In the rows, 128 means zero.
One turn sends every row of this set to another row. A few are shown first. Where does it send the rows asked after them?
gov: [114 127 145 132 146 156  91 154 116 161 113  91  98 126  90]
kifil: [120 127 181 110 141 139 158 124 130  87 131 127 122 133 152]
taron: [159  95 164 137 141 129 148 155 141 136 108 122 138 162 103]
fenip: [102 123 105 120 139 106 122 123 130 136 111 101 110 142 191]
Dazo: [124 161 129 144 105 102 116 146 102 168 140  76 108 151 134]
ven: [149 178 141 140 166 112 130 125 137 112 108 122 158 145 108]
dute: [122 100 144 152 161 137 113 158 128 145 167 151 119 156  92]
Goz: [117 130 128 137  93 111 149 143 145  96 175 112 131 142 158]
Toso: [166 122 137 144 140 152 146  93 157 117 143 105 110 105 118]
Nifa: [111 114  93 125 118 168 117 128 124 134 172 133 131  91 143]
Kivot: [ 93 141 133 122 103 115 118 125  89 131 137  97 107  85 108]
Ratep: [113 137 137 138 120 186  85 137 118 110 145 119 127 131  84]
loved: [120 109 106 141 133 125 112 131 119 135 155 182 127 138 166]
dupo: [133 142 140 151 129  83 116 159 127 164 155 146 120 165 147]
runi: [121 115 147 104 154 129 141 116 123 118  87 100 110 115  85]
bibu: [128 110 130 130 173 151 157 123 126 149 110 115 159 155 152]
dom: [112  97 134 133 154 158  86 126  91 111 130 156 100 138 113]
dotor: [144 114 117 114 140 175 154 140 135  96 142 117 151 131  98]
Fofu: [160 145 139 118 150 139 130 113 122 106 129  80 118 182 105]
nom: [122 134 140 121 135 121  89 146 133 123 147 181 123 131 170]
riz: [130 148 149 127 161 134  98 168 101 131 160 105  92 171 112]
lezuf: [131 168 124 147 123 101  94 108 115 159 154  88 120 154 113]
faf: [127  99 106 157 115  87 131 112 149 136 119 125 105  97 139]
Seveb: [ 96 156 110 132  95 135 104 110 121 146 131  90 112  96 115]
zonub: [ 92 125 108 127  94 151 112 123 112 109 148 152 132  97 138]
Bitiv: [135 147  87 147 104 106 116 126  93  92 123 103 130 140 156]
rit: [133 112 144 156 120 106 111 158 102 175 136 133 142 172 151]
kogu: [160 118 133 102 172 138 118 132 130  92 104 146 106 147 136]
Lon: [165 125 137 149 134 124 152 135  77 113  97  97 124 113 116]
tage: [103 144 114 154 107 100 129 147 163 137 117 114 169 130 128]

dom -> dute
Fofu -> runi
Seveb -> zonub
Where do these go?
Goz -> fenip
nom -> rit
ven -> Lon

One turn sends every row of this set to another row. A few are shown first. Where does it send the rows asked after them?
vemu: [144  93 177 121 130 102 128  93 183 103 126 143 132 158 132 154]
kuga: [ 98 125 136 111 170 136 122  88 137 122 106 151 124  86 124 120]
resut: [151 125 148 151 110  98 148 148 150  92 108 114 131 166 153 144]
mok: [109 115 144 178 139 131 110 105 161 122 116 144 119 175  95  98]
labug: [135 117 168 140 122 141 116  87  87 107 144 109 115 155 141 112]
liv: [123 136 137 163 102 144  83 157 168 104 158 128 147 114 116 115]
Vovu: [131 149 158 128 157  89  99 130 105 129 142  96 129 107 148 122]
veteg: [119 125 182 121 126 143  88 137 192 144 115 132 158 144 112 106]
laper: [163 136 131 165 122 106 127 153 115 127 122 125 144 103 109  84]
kam: [ 97 104 142 187 124 110 127 126 147 128 165 100 135 158 104 119]
zib: [108 107 137 170 129 174 114  83 172 127 104 144 137 132 130 132]
Sude: [ 94  85 111 140 132 124 124  90 129 117 154  74 125 133 119 124]
ralib: [108  70 118 140 146 145  90  76 171 124 138 112 154 112 137 125]
Leka: [151 130 154 119 129 134 103 124 149 155 144 170 153 165 155  92]
tofuv: [ 83 106 125 131  82 104 153 118 155 106 126 165 146 139 118 109]
livos: [137  86 154 111 150 117 147 129 150 157 124  96 175 123 168 130]
gog: [132 120 150 121 184 136  94 116 135 131  91 110 151 142  94 124]
Gagu: [163 135 132 150 102 126 138 155 141  90 107 116 146 159 138 146]
lerig: [129  80 176 104 134 171 123 132 127  90 124 158 145 119 148 108]
sed: [140 102 151 138 122 134 120 151 118 109  79 150 186 141 111 107]
gimu: [110  98 138 126 108  80 101 103  98 112 140 120 165 156 118  92]
keto: [144 114 158 107 150 150 103 144 151 151 144 161 171 156 139  95]
kub: [132 125  91 104 144 141 133 141 171 100 104 147 126 107 138 128]
davin: [105 100 149 156 130 167 154 119 126 135 133 128 143  78 132  91]
Gota: [110 116 111 101 156 145 144 146 157  94 102 133 116  99 142 109]
bava: [143 123 157 148 104 139 142 134 134  80 150 141 114 147  95 138]
Bube: [139  81 150 154 112 106 138 106 157 120 124  85 157  75 146 116]
doto: [116 136 136  96  96 128 117  84 170 151 148 136 120 125 137  98]
razip: [100  71 147 153 136  91  91 128 149  78 107 105 167 125 138 106]
zubup: [150  86 153 121 125  96 160  91 149 161 130 118 147 140 105  96]
pala: [131 116 115 132 128  86 116 122 108 103 150 144 129 133 156  65]
vod: [128  98 169 137 145 102 141 130 145 139 123  92 169 115 186 126]
pob: [105 110 164  99 125 131  91 144 155  90 129  96 127  99 168 113]
Gavog: [117 124 111 126 135  82 132 112 172 121 131 128 151 104 110 165]
zali: [104  98 112 119 131  86 144 134 119 109 153 143 127 130 153  70]

zib -> kam
laper -> pob
Where do these go?
labug -> davin
zubup -> doto
resut -> livos
keto -> pala
Bube -> veteg

